(in the rows, 128 means zero)
Each path below is one point turned by a fixed rotation once a step. After each direction that follows a path, write how fast that rotation turns it, in deg/step (0 if it stays still).
Each turn is a multiple of 5 degrees from 10 to 175, or 0.
Each row of a path follows its step; steps can be skipped.
Rotation 1:
step 3: [134 130 126 135 126 127 122 120 127 120 131 126 132 129 131 120 132 128
 139 125 126 127 132 137 128 125 139 133 133 130 142 139 125 131 120 119
 122 120 123 110 138 136 119 121 128 124 135 129 139 118]
step 12: [129 131 119 127 134 114 122 126 120 131 110 136 125 142 141 136 134 125
 133 117 128 129 130 132 122 138 127 130 124 133 129 129 122 133 117 133
 117 126 130 133 133 133 128 127 141 123 133 129 134 123]
step 15: [130 126 125 129 131 126 123 133 135 132 130 134 129 141 130 125 128 132
 131 128 125 130 117 120 140 137 136 129 115 133 123 140 131 140 129 120
 124 122 126 133 119 135 131 130 120 139 135 135 141 141]
step 16: [131 123 120 133 126 117 121 133 130 128 133 116 119 125 137 133 140 126
 127 133 128 114 122 128 134 132 119 130 131 118 134 117 132 143 135 124
 125 120 124 134 122 129 117 135 130 130 122 135 127 137]
step 25: [135 123 131 122 126 132 113 130 124 132 128 128 116 125 136 131 136 130
 122 119 128 129 117 114 141 119 122 137 129 117 133 136 125 118 132 120
 126 123 127 125 132 122 118 122 124 139 133 124 121 129]
step 26: [127 126 130 132 127 130 125 146 132 126 130 135 126 138 124 129 142 131
 126 128 126 117 128 132 141 138 129 131 131 129 130 119 124 122 128 123
 118 126 130 120 128 137 138 127 132 148 138 118 132 122]
step 28: [126 121 124 126 129 110 111 134 118 119 120 123 131 138 132 137 122 132
 130 138 129 128 129 133 126 127 131 136 135 130 137 131 133 118 115 131
 119 123 127 124 131 128 128 120 131 128 133 135 125 116]
step 36: [132 136 129 127 132 124 116 133 128 127 130 115 123 129 121 130 124 141
 132 128 118 122 117 131 133 132 120 133 128 132 126 145 121 125 128 133
 128 133 124 130 137 126 125 117 125 129 138 132 129 108]
Directions:
[131 131 129 126 124 131 126 131 127 131 128 126 126 129 128 126 127 126
 126 129 126 129 128 132 128 127 126 126 129 127 126 129 127 131 129 130
 128 128 130 130 129 126 124 129 127 127 129 127 127 129]
160
[126 126 128 128 129 130 127 127 128 130 130 127 126 126 127 128 131 131
 128 127 129 129 129 128 128 127 127 132 132 128 130 127 129 131 128 130
 130 130 125 129 129 127 127 129 125 129 122 132 127 126]
130
[131 127 130 127 129 126 128 127 128 132 130 126 129 129 130 130 126 129
 127 130 126 129 126 129 123 133 130 131 127 130 125 129 131 126 128 130
 129 128 128 126 128 128 129 130 129 126 126 130 130 128]
45
[130 127 128 126 131 130 127 128 130 129 127 130 129 126 128 127 127 130
 129 132 132 130 126 130 130 127 129 128 128 130 127 129 123 126 131 126
 129 127 126 127 129 126 125 127 129 130 126 128 130 129]
70
[127 128 129 128 129 127 126 125 127 127 130 127 128 125 128 128 126 129
 125 128 128 127 126 122 128 125 128 129 124 127 129 127 129 129 132 130
 128 126 129 131 128 123 128 129 128 128 129 126 129 126]
155
